One vector is turned by the same rotation once a tick. Each row is the vector after some number of ticks, and that number follows the row.
The counts run from 0 to 536.
[181 123  95  93 143 109 133 141  74 125 124 147 125 161 145 147 120 129
 150 117 169 146 111  89 135 137 143 158 145 109 148 154 148 102 147 125
 114 143  91 144 136 126 161  90 136 179 117 154 121 128 129 150 131 129
 131 143 107 110 141 159 135 139 139  98 140 110 145 140 138 135 113 134
 101 215 124 142 134 187 123 140 129 116 118  97 149]
424
[170 118  96  91 139 137 132 123  89 107 137 138 103 168 136 139 112 144
 165 133 159 127 117  85 112 157 139 163 157 100 142 142 148 105 151 138
 101 125  83 151 129 128 140 120 144 173 125 132 120 133 137 152 138 119
 122 150 112 104 128 161 142 141 143 121 124 109 132 130 138 121 104 137
  95 223 147 132 151 163 126 152 143 139 123  95 169]
62
[179 137  96  86 147 131 129 121  71 124 148 146 122 168 130 146 108 141
 132 119 160 139 134 110 141 147 161 157 141  93 134 144 156  95 154 131
 113 144  88 144 137 139 146 102 134 178 114 144 117 137 147 161 142 131
 131 122  96 101 142 156 128 148 135 126 161 120 151 131 123 124 118 121
  94 219 116 140 139 155 130 161 132 123 121 101 151]
148
[172 144  99  72 144 143 147 122  94 108 141 153 110 156 125 122 115 129
 141 131 171 126 128 108 121 137 151 182 150  90 128 151 139  94 164 141
 118 135  96 151 124 141 154 101 143 181 128 138 120 147 146 155 140 106
 152 126 101 102 136 151 144 159 145 121 152  95 136 116 142 118 121 119
  92 201 135 135 136 143 131 164 137 127 119 108 162]
429
[179 117  99  91 142 127 134 132  67 124 142 145 128 152 135 132 124 157
 155 127 154 135 121  87 126 139 155 155 153  97 156 146 135 120 147 121
 111 143  71 146 137 136 141 101 147 163 145 134 125 143 139 158 135 118
 128 156 106 111 135 153 135 140 130 128 141 102 155 124 138 139 110 152
 115 225 142 141 137 183 112 141 135 130 122  97 157]
489
[168 126  96  79 148 136 142 139  92 116 119 141  95 161 150 125 105 125
 145 116 169 125 115  92 132 152 136 164 145 100 131 138 134 104 164 129
 112 142  93 138 130 127 148 115 141 173 103 151 127 133 140 146 145 123
 136 136 103 102 139 145 148 158 139 100 144 124 148 130 151 118  97 135
  95 213 137 137 133 174 130 162 140 126 120  95 167]
475
[183 124  97  95 147 140 146 123  82 114 138 137 122 157 123 133 119 141
 165 134 157 137 112  93 115 148 154 156 150  93 148 145 140 103 143 129
  96 131  93 151 126 120 142 112 155 172 125 147 121 148 144 157 145 116
 129 147 100  93 127 155 143 154 139 129 138 113 125 125 141 127 110 128
 106 225 130 140 143 160 122 151 139 127 122  96 162]
97
[172 127 100  74 135 127 137 135  71 102 154 177 115 153 128 148 116 139
 142 136 174 130 126 100 138 126 158 169 147 104 139 155 136 106 153 130
 117 142  77 151 122 144 161  85 134 167 147 123 123 142 140 152 133 120
 127 137 108 117 142 145 141 137 149 111 149  86 145 124 132 130 121 123
  96 194 138 142 138 169 116 149 123 132 120 110 150]
381
[164 136  96  89 140 134 140 109  86 117 136 126 121 181 138 139 110 141
 138 128 171 130 129 102 125 149 153 165 140  97 134 143 151  98 162 136
 116 133  90 147 126 136 147 117 137 183 112 141 118 137 145 165 141 125
 135 125 105  90 139 150 137 151 131 129 145 117 145 128 131 114 119 119
  90 229 131 137 140 147 136 165 139 127 122  98 156]
339
[164 124  91  97 144 125 135 133  83  98 145 149 107 176 136 150 109 143
 151 124 167 134 114  89 131 148 145 160 140 106 144 137 154  99 140 138
 112 137  80 146 131 126 154 115 131 173 120 134 122 123 139 153 131 139
 110 149 115 109 143 149 141 130 139 105 143 114 136 140 131 118  99 124
  89 216 138 137 158 175 127 150 127 138 116  99 155]
526
[167 135  87  91 154 138 144 145  87 119 138 148 115 153 136 122 113 126
 141 121 170 134 110 106 133 147 153 166 140  94 143 134 140 100 147 127
 114 144  89 131 144 130 159 107 142 180 108 158 130 141 148 154 137 123
 146 133 101 101 141 144 150 153 132 104 163 118 142 128 149 120  93 122
  93 213 124 147 140 177 132 156 124 118 107 103 152]
511
[161 121  99  95 137 127 135 122  83 112 126 121 116 175 146 144 112 142
 154 131 177 133 112  87 120 147 141 162 147 115 140 159 140 110 153 130
 105 126  81 146 124 128 160 121 138 177 120 140 129 133 134 149 138 123
 119 149 112  98 127 159 146 142 137 121 121 111 140 130 137 122 114 135
  99 226 146 134 135 175 126 153 137 124 121  96 162]
407
[180 136  95  90 143 123 161 135  84 117 128 141 122 156 127 121 123 120
 149 131 182 136 101  94 123 130 155 170 141 105 146 151 132 103 148 125
 117 141 102 139 128 120 169  90 146 177 116 153 127 138 135 152 146 113
 146 139 109 104 135 140 151 155 134 106 151 104 134 121 154 124 113 116
 102 209 129 144 123 175 122 153 128 108 120  99 157]
32
[171 135  94  78 152 138 131 141  77 108 145 170 111 151 135 140 106 145
 138 122 158 139 127 112 145 139 154 160 141  89 142 140 134 108 153 130
 123 150  73 143 133 142 148 100 141 156 136 148 126 139 148 162 125 125
 126 139  91 104 150 146 129 138 136 112 173 102 153 116 141 129  92 145
  99 197 133 156 144 169 119 145 126 139 117 109 154]
401
[181 131  88 105 144 116 146 120  80 113 140 135 126 177 128 143 110 141
 142 124 172 135 112  94 129 142 160 160 133 104 149 137 155  99 140 125
 115 137  95 144 135 118 155 104 133 172 115 134 109 124 141 164 142 137
 118 144 121 107 134 147 139 139 126 113 154 119 139 136 134 118 110 115
  93 234 130 139 145 166 126 148 130 126 123  92 159]
114
[169 130  96  81 146 143 140 144  87 112 140 152 105 151 130 125 111 120
 152 132 171 129 117  96 129 147 147 171 154 101 132 146 135 101 149 131
  97 137  86 139 141 135 154 112 149 181 120 151 134 152 145 146 141 117
 142 132 101 101 132 150 159 155 144 109 144 113 138 131 151 119 103 122
  96 206 133 138 140 170 131 163 130 121 107 103 156]
64
[183 132  92  83 145 125 148 123  88 102 130 153 104 167 132 155  96 137
 137 124 178 145 112 107 136 129 162 165 127 102 143 146 142 105 160 135
 129 141  92 151 121 126 168 101 124 153 121 133 109 118 132 151 132 136
 119 142 107 111 141 145 135 142 140  99 174 104 146 120 136 122 106 133
  83 200 137 147 131 154 115 151 118 139 134 108 167]
4
[180 131  96  79 138 127 138 130  88 102 131 156 110 159 123 155 114 121
 153 133 174 143 111 100 119 127 150 175 151 109 137 164 144  97 157 140
 109 127  94 159 126 131 171  97 135 175 131 137 116 130 128 137 127 115
 139 137 113 108 132 166 140 139 155 105 135  84 125 116 139 131 121 128
  85 197 133 137 131 153 117 147 123 126 125 106 161]
361
[168 118  97  79 135 134 147 134  80 108 133 148 104 154 133 143 103 132
 149 140 180 138 114  92 125 131 158 170 149 115 143 165 126 117 159 123
 108 132  75 154 125 134 172 106 141 165 137 124 126 135 125 134 133 123
 127 144 112 115 125 153 148 147 147 107 143 100 151 113 146 132 121 139
  95 202 157 138 122 163 113 157 124 137 132  99 170]
107
[171 129  92  83 142 124 131 146  80 103 141 167 113 145 131 143 119 130
 145 131 172 145 111 107 127 125 154 173 149 107 150 153 139 108 151 134
 119 141  79 151 138 136 168  90 131 172 140 137 122 130 132 146 116 123
 138 148 108 114 137 156 137 131 148 103 154  82 139 114 141 138 107 142
  93 196 139 147 137 172 118 139 116 129 113 113 156]
535
[185 127  90  98 151 124 147 133  78 112 129 150 112 164 136 144 103 142
 142 113 166 144 109  96 135 136 156 154 130 102 153 133 136 110 147 128
 126 151  91 138 130 121 158  96 134 155 118 143 119 120 135 156 138 133
 118 151 107 113 140 138 135 144 127  95 171 117 149 124 142 124  89 139
  98 212 131 154 137 171 112 145 124 135 125  98 158]
368
[179 124  96 102 144 119 134 126  73 102 140 152 119 170 135 148 116 157
 155 123 155 133 123  86 127 149 145 158 145  98 149 135 154 104 142 137
 119 137  80 145 127 125 139 101 140 164 129 133 115 129 139 167 135 131
 115 151 114 107 139 151 131 133 135 118 145 104 137 135 127 125 101 136
 101 226 131 144 157 171 115 143 137 139 122  97 156]
525
[183 133  97  84 138 125 139 110  90 113 137 143 118 166 122 149 114 143
 146 132 171 141 121 111 113 130 164 173 145  96 147 159 146 101 160 139
 120 125  94 161 125 132 166  95 133 169 137 130 103 128 135 156 127 119
 134 140 109 105 128 161 127 145 141 122 149  82 138 103 131 133 126 139
  86 209 135 143 128 138 117 147 130 132 137 104 167]
105
[159 135  99  82 147 141 131 143  79 104 135 159 121 144 139 140 116 137
 142 127 172 142 119 111 128 131 148 174 153  98 145 152 129 112 162 139
 122 138  76 146 132 150 160  95 141 166 139 154 133 144 143 161 114 110
 147 139  94  99 144 157 135 139 138 116 154  79 140 111 144 135 102 146
 103 193 138 159 138 173 120 143 121 127 110 117 150]
500
[167 136  94  96 148 130 153 126  97 121 123 134 118 161 135 105 121 126
 141 126 180 127 107 104 116 137 144 180 143  94 149 134 141 102 155 132
 123 137  98 137 136 129 161 100 138 182 112 143 115 136 140 162 134 116
 157 143 115 105 133 143 150 152 132 105 152 105 140 117 148 120 101 127
  97 223 137 141 133 166 133 153 132 116 118  99 160]
221
[166 137  98  78 143 127 119 136  83 100 140 158 121 159 134 147 121 134
 139 124 168 139 122 112 127 135 145 174 155  96 136 155 151  97 156 144
 122 134  81 152 139 146 157  96 137 182 131 148 120 140 142 162 116 114
 139 132 104  97 147 167 133 130 150 110 140  80 133 125 130 130 114 134
  91 201 128 144 149 165 129 144 127 125 109 114 143]
136
[167 130  93  67 140 144 140 132  97 116 134 152  94 153 133 131  99 123
 137 131 181 136 119 113 131 133 154 178 144 101 136 154 130 111 168 135
 116 136  85 151 133 144 169 104 132 174 126 132 121 131 134 137 134 121
 146 132 103 112 132 149 145 155 146 107 157  98 153 107 147 128 117 138
  81 195 148 138 123 154 125 160 121 133 128 109 171]
329
[176 126 101 100 144 130 145 123  86 111 116 128 116 167 138 128 121 138
 163 127 166 137 110  85 110 148 138 167 149 100 149 147 138 106 154 136
 113 131 100 146 127 120 146 110 146 171 118 152 116 133 135 161 139 112
 133 151 107  96 128 160 139 152 133 119 128 106 129 122 141 126 103 142
 107 228 137 136 138 171 123 146 146 125 129  91 166]
442
[166 135  95  82 145 140 136 111  92 106 144 148 107 169 132 142  98 148
 130 129 167 136 133 116 126 138 163 172 144  87 141 141 150 104 167 142
 127 130  78 157 129 145 155 113 129 163 132 126 111 130 142 162 126 127
 130 136 102 105 140 151 131 143 135 122 164  97 149 109 129 122 111 137
  86 209 142 145 141 140 127 162 126 147 127 111 169]
38
[177 119 101  93 142 132 137 117  73 126 125 126 121 163 140 139 108 150
 157 130 158 138 120  91 123 144 154 160 148  99 150 153 129 121 158 124
 106 139  81 149 124 129 147 111 144 160 133 141 120 134 131 157 136 118
 122 151  99 100 128 158 130 155 130 131 140 109 151 114 141 137 113 155
 109 227 144 143 126 166 113 146 140 130 132  92 169]
42
[158 122  95  94 141 140 131 132  84 121 145 138 115 158 137 126 106 149
 149 137 164 136 118  96 123 147 156 163 150  98 157 142 132 124 152 124
 105 136  66 142 138 137 152 121 143 163 137 132 128 141 142 155 125 127
 132 157 105 105 128 152 139 145 134 129 146 108 156 113 146 135 101 152
 104 224 155 141 137 172 121 153 128 139 119 100 168]
454
[191 127 100  81 143 129 142 114  74  98 137 165 112 164 133 163 109 152
 155 127 159 139 127  94 130 134 156 153 142  92 139 152 140 104 157 139
 117 138  89 158 112 129 146  92 135 152 138 136 110 128 134 156 138 125
 113 141 102 109 139 155 124 141 140 116 152  98 145 122 128 130 113 135
  98 205 132 145 140 151 106 146 136 140 136 103 164]
160
[175 133 106  90 145 132 139 126  81 109 119 131 126 156 132 143 127 129
 157 126 173 146 111 101 116 137 146 168 150 102 142 167 132 106 162 137
 112 126  99 153 120 131 160 101 148 172 126 163 126 143 135 159 126 102
 144 138  94  87 133 161 136 151 143 122 135  90 127 110 140 131 115 142
 102 208 128 153 130 161 118 146 137 116 122 105 154]
342
